In the data rows, the value 128 means zero.
Some points:
array([183, 158, 163, 192, 143,  58, 136, 108, 105, 108, 107, 145,  82, 103,  95,  24, 104, 137, 149, 166, 119,  87, 156, 165, 104, 116, 153,  74, 120, 172, 126,  95])
array([115, 104, 112,  85, 154, 117, 145, 131, 188, 118, 150, 124, 131, 139, 119, 156, 110, 157, 122, 147, 160, 127, 125, 143, 132, 133, 118, 104, 103, 135, 109, 126])
array([146,  91, 170,  92, 207, 158, 183, 116, 156, 143, 154, 133,  75, 196, 150, 134, 122, 116, 184, 112, 150, 103, 119,  72, 139, 107,  91,  48, 115, 110, 109, 157])
array([207, 137,  89, 125,  93, 179, 122, 163,  71,  96, 131, 147,  95, 132, 149, 105,  94,  95, 128, 114, 126, 115, 146, 154, 132, 126, 113, 165, 111, 112, 134,  97])
array([ 93, 120, 134,  94, 168, 105,  97, 179,  89,  95, 151, 160, 130, 158, 185, 232, 129, 107, 101, 165,  96, 240,  90, 113, 134, 127, 114, 165,  76, 129, 121, 116])
array([148, 184, 199, 100, 101, 124,  95, 156, 208, 147, 119, 139, 123, 121,  93,  12,  83,  92, 126, 112, 138, 154, 110, 119, 124, 128, 142, 156, 147,  91,  63,  97])
array([127, 114,  73, 175, 140, 136, 146, 137,  99, 107, 118,  91, 129, 102, 119,  94, 134,  52, 108, 116,  77, 109, 167, 136, 143, 137,  75, 106, 147, 184, 124, 105])
array([115, 157, 151, 166, 116,  67, 144, 147, 114, 142,  83, 139, 149, 191, 101, 172, 145, 149,  45, 124, 104, 118, 131,  75, 101, 128,  89, 163, 109, 123, 179, 150])
array([114, 103, 110,  88, 150, 115, 143, 131, 193, 119, 147, 125, 133, 138, 121, 152, 109, 155, 118, 147, 160, 123, 126, 145, 131, 131, 113, 101, 100, 134, 109, 124])
array([117, 101, 111,  89, 154, 122, 149, 130, 183, 117, 155, 124, 136, 139, 117, 157, 110, 157, 123, 139, 160, 123, 124, 146, 132, 128, 114, 101,  99, 133, 107, 129])
array([ 88, 152, 138,  94, 107, 159, 173, 150, 102, 167,  68, 112, 151, 146, 109, 160, 138, 122, 173,  77, 107, 110,  80, 154, 134,  80, 171, 162, 138, 129, 125, 144])
array([109, 100, 141,  96, 163, 163,  67, 130, 105, 157,  87, 156, 136, 104, 141, 140, 159, 137, 156, 159, 130,  38, 150, 141, 170, 192,  83, 153, 198, 109, 184, 147])
array([158, 192, 120, 203, 145, 104, 175, 141,  92, 143, 178, 176,  75,  64,  99, 102, 155, 131, 118, 131, 100, 123,  98, 127, 165, 148, 144,  86, 161, 123, 105, 131])
array([115, 104, 115,  85, 152, 116, 141, 131, 191, 116, 144, 126, 135, 136, 120, 153, 109, 155, 122, 144, 161, 126, 124, 144, 130, 128, 117, 102, 101, 135, 108, 126])
array([113, 102, 111,  86, 150, 114, 139, 130, 196, 121, 143, 127, 134, 136, 117, 151, 109, 157, 115, 157, 156, 124, 124, 141, 129, 134, 113,  99, 101, 135, 105, 122])
array([113, 157, 149, 169, 121,  67, 139, 151, 116, 143,  80, 137, 146, 190, 103, 173, 143, 147,  46, 121, 103, 119, 130,  77, 100, 130,  91, 163, 111, 128, 178, 148])
array([119, 104, 115,  89, 161, 120, 155, 132, 176, 115, 159, 127, 129, 138, 111, 158, 113, 155, 126, 138, 160, 119, 122, 147, 133, 120, 116, 103, 100, 129, 102, 131])
array([128, 112,  69, 176, 141, 138, 146, 141,  99, 102, 120,  92, 125, 100, 127,  97, 137,  53, 112, 114,  77, 105, 171, 137, 141, 139,  75, 107, 150, 187, 121, 106])
array([114, 155, 151, 170, 121,  60, 138, 151, 115, 138,  79, 136, 148, 188, 102, 171, 138, 150,  49, 123, 102, 120, 134,  79,  98, 130,  89, 161, 106, 131, 177, 144])
array([121, 105, 116,  93, 166, 117, 161, 133, 175, 115, 162, 132, 131, 138, 108, 157, 116, 153, 128, 135, 159, 122, 121, 147, 130, 119, 117, 101, 100, 128, 101, 136])
array([120, 102, 112,  86, 159, 120, 151, 132, 179, 116, 153, 128, 132, 140, 112, 157, 113, 158, 123, 136, 159, 122, 122, 149, 132, 124, 118, 103, 103, 133, 107, 129])
array([ 90, 117, 150, 117,  87, 161,  89, 109, 212, 153,  89,   7, 193, 113, 153,  35,  79,  92, 136, 147, 110, 194, 106,  47, 147, 182, 126, 127, 137, 133,  91, 112])
array([ 88, 154, 130,  94, 100, 158, 175, 147, 107, 168,  67, 112, 149, 147, 111, 157, 139, 125, 170,  77, 109, 103,  83, 155, 133,  83, 169, 161, 136, 130, 126, 141])
array([114, 102, 111,  88, 156, 116, 142, 134, 186, 118, 149, 124, 136, 136, 121, 159, 107, 159, 125, 147, 159, 127, 127, 145, 132, 130, 116, 104,  99, 134, 108, 125])
array([137, 112, 245,  77, 181, 193,  81,  76,  90, 103,  99, 148, 186, 154,  54,  73, 141, 102, 104, 170, 108, 171, 131, 119, 160, 111, 151, 165,  94, 104, 113, 148])
array([ 98, 191, 158, 163, 122,  67,  87, 183, 131, 136,  70, 152, 100, 158, 235, 165, 131, 166, 146,  51, 132, 170, 145, 139,  89, 111, 195,  89, 183, 162, 170,  70])
array([156, 194, 116, 202, 136, 107, 179, 139,  94, 145, 177, 176,  76,  61,  96, 104, 153, 135, 120, 135,  99, 123,  94, 123, 168, 150, 144,  87, 162, 120, 101, 134])
array([184, 128, 135, 156, 102, 110, 106,  85,  79, 102,  92,  97, 114, 118, 151,  51,  79, 159, 170, 212, 116, 119, 132, 122, 110, 149, 175,  93,  76, 161, 150,  99])
array([ 98,  98, 135, 142, 204, 101, 172, 133,  94,  39, 224,  70, 184,  89, 159, 168, 129, 175, 168,  72, 146, 164, 139, 179, 106, 146, 179, 114, 142, 125,  93, 137])
array([114, 107, 166, 138,  83,  68,  76, 162, 126, 159, 131, 145, 159, 101, 135, 150, 125, 136, 163, 141, 184, 158, 127, 151, 123, 152,  66, 236, 175,  75, 168, 167])
array([110,  98, 141,  97, 159, 167,  69, 135, 101, 157,  87, 154, 142, 104, 150, 143, 160, 142, 159, 152, 133,  41, 153, 141, 169, 193,  84, 152, 204, 108, 188, 153])
array([153, 158,  80, 148,  95, 161, 143, 110,  71, 151, 145, 123, 107,  75, 168, 135, 126, 181, 152, 193,  97, 118,  68,  87, 176, 188, 167, 100, 118, 107, 138, 136])
array([144, 112,  91, 141,  72, 118, 106,  29,  93, 109, 171, 117, 136, 120, 132, 105, 151, 117, 128, 159,  81, 100, 145, 100,  50,  99, 165, 154,  90, 117, 115, 133])
array([133, 115,  72, 176, 136, 135, 148, 137,  98, 112, 109,  90, 124, 102, 114,  92, 134,  55, 107, 120,  80, 110, 162, 134, 145, 134,  72, 105, 140, 184, 124, 107])
array([208, 134,  89, 129,  89, 180, 119, 161,  71,  94, 134, 144,  92, 132, 150,  99, 100,  96, 125, 101, 132, 113, 151, 153, 129, 128, 116, 164, 113, 111, 138,  97])
array([102, 110, 144, 154,  90,  59,  80, 156, 137, 154, 141, 136, 135,  94, 124, 157, 127, 132, 136, 154, 181, 149, 124, 146, 116, 161,  78, 229, 163,  93, 177, 172])
array([118,  99, 113,  87, 154, 117, 146, 135, 184, 117, 151, 123, 134, 139, 118, 159, 112, 157, 123, 144, 158, 121, 124, 147, 127, 125, 116, 101,  97, 131, 111, 129])
array([139, 174, 223, 109, 180, 150,  65, 130, 144,  97, 148, 164, 163, 135, 130,  75, 143, 144,  76,  90, 115, 152, 152,  92, 136, 162, 164, 129, 174,  80,  96, 104])
array([141,  98, 106, 204, 120, 181, 154,  87, 106, 139, 136, 112, 110,  87,  98, 107, 152,  85, 109, 122, 158, 216, 153, 135, 189,  98, 129,  75, 133, 173, 149, 147])
array([145, 114,  88, 147,  67, 111, 107,  32, 103, 105, 179, 113, 134, 120, 136, 106, 153, 115, 125, 147,  89, 100, 151,  98,  41,  99, 158, 157, 100, 117, 117, 136])
array([156, 160,  77, 153,  92, 164, 146, 111,  75, 154, 149, 125, 108,  70, 165, 134, 125, 178, 155, 191,  98, 118,  66,  86, 177, 190, 165, 101, 118, 110, 138, 136])
array([ 91, 173, 103,  95,  70, 161,  24,  94, 203, 194, 115, 239,  75, 106, 167, 145, 201,  88,  88, 114, 105, 145, 148, 125, 123,  79, 170, 102, 195, 131, 111,  78])
array([ 94, 123, 182, 124, 122, 107, 113, 123,  69, 147,  22, 144, 124, 169, 127, 155, 137, 115, 172, 146, 120, 178, 115, 165, 115,  46, 176, 138,  97, 181, 179, 122])
These points spread out most along one direction. Take the direction at right angles to it along which they spread out most. Go by this last direction. Where along it does each point below lie, from 0 to 99? 50 is the average, and the first point above lies past it. One standard deviation of the points above along it is 16.
array([128,  94, 188, 143, 130, 107,  93, 134, 126, 186, 139, 137,  84, 154, 167, 131, 132,  94, 186, 131, 173, 130, 124,  65, 122, 161,  48, 172, 174,  74, 184, 192]) ~ 28
array([136, 174, 220, 109, 174, 153,  64, 124, 153, 102, 141, 165, 164, 139, 131,  78, 143, 144,  72, 100, 114, 147, 155,  88, 137, 163, 159, 121, 172,  83,  94, 100]) ~ 41
array([117,  99, 111,  86, 156, 118, 144, 134, 185, 116, 149, 124, 136, 139, 119, 159, 109, 159, 122, 144, 158, 124, 125, 147, 131, 129, 115, 103, 100, 132, 108, 124]) ~ 63
array([210, 135,  89, 135,  85, 180, 121, 165,  74,  92, 139, 138,  97, 136, 155, 103,  98, 103, 124,  86, 141, 107, 163, 153, 126, 131, 116, 163, 123, 106, 141, 101]) ~ 51
array([145, 114,  90, 142,  65, 115, 108,  33,  99, 108, 177, 114, 139, 121, 134, 111, 150, 117, 123, 156,  86,  99, 147,  99,  48,  97, 161, 155,  91, 113, 118, 134]) ~ 54
array([ 93, 151, 121, 102,  97, 159, 174, 151, 125, 173,  65, 112, 141, 150, 109, 157, 137, 125, 161,  66, 117,  95,  89, 152, 135,  81, 158, 147, 144, 132, 132, 137]) ~ 38
array([131, 139, 155, 151,  94, 140, 173, 114, 169, 139, 104,  86, 183, 165,  80, 131, 119, 216,  91,  49, 198, 110, 144, 130, 124, 117, 166, 131, 134,  99, 169, 164]) ~ 43
array([206, 136,  88, 135,  85, 179, 121, 161,  76,  95, 135, 144,  97, 132, 151, 103,  97,  98, 128,  90, 139, 112, 157, 156, 124, 129, 118, 165, 119, 112, 140, 100]) ~ 51
array([ 49, 108, 143,  93, 170,  67, 135, 125, 141, 126, 174,  93, 119, 116, 187, 146, 145,  61, 233, 116,  78, 153,  99, 125,  62,  90, 148, 123, 150, 148,  53, 123]) ~ 56
array([ 89, 149, 123, 100, 100, 158, 172, 149, 114, 170,  69, 114, 143, 150, 111, 157, 140, 124, 167,  72, 114,  99,  91, 153, 135,  81, 164, 154, 143, 131, 131, 139]) ~ 37
array([141,  98, 101, 202, 111, 187, 154,  87, 110, 146, 127, 113, 109,  88,  97, 107, 150,  90, 106, 129, 161, 213, 149, 131, 192, 101, 127,  71, 129, 172, 150, 149]) ~ 64
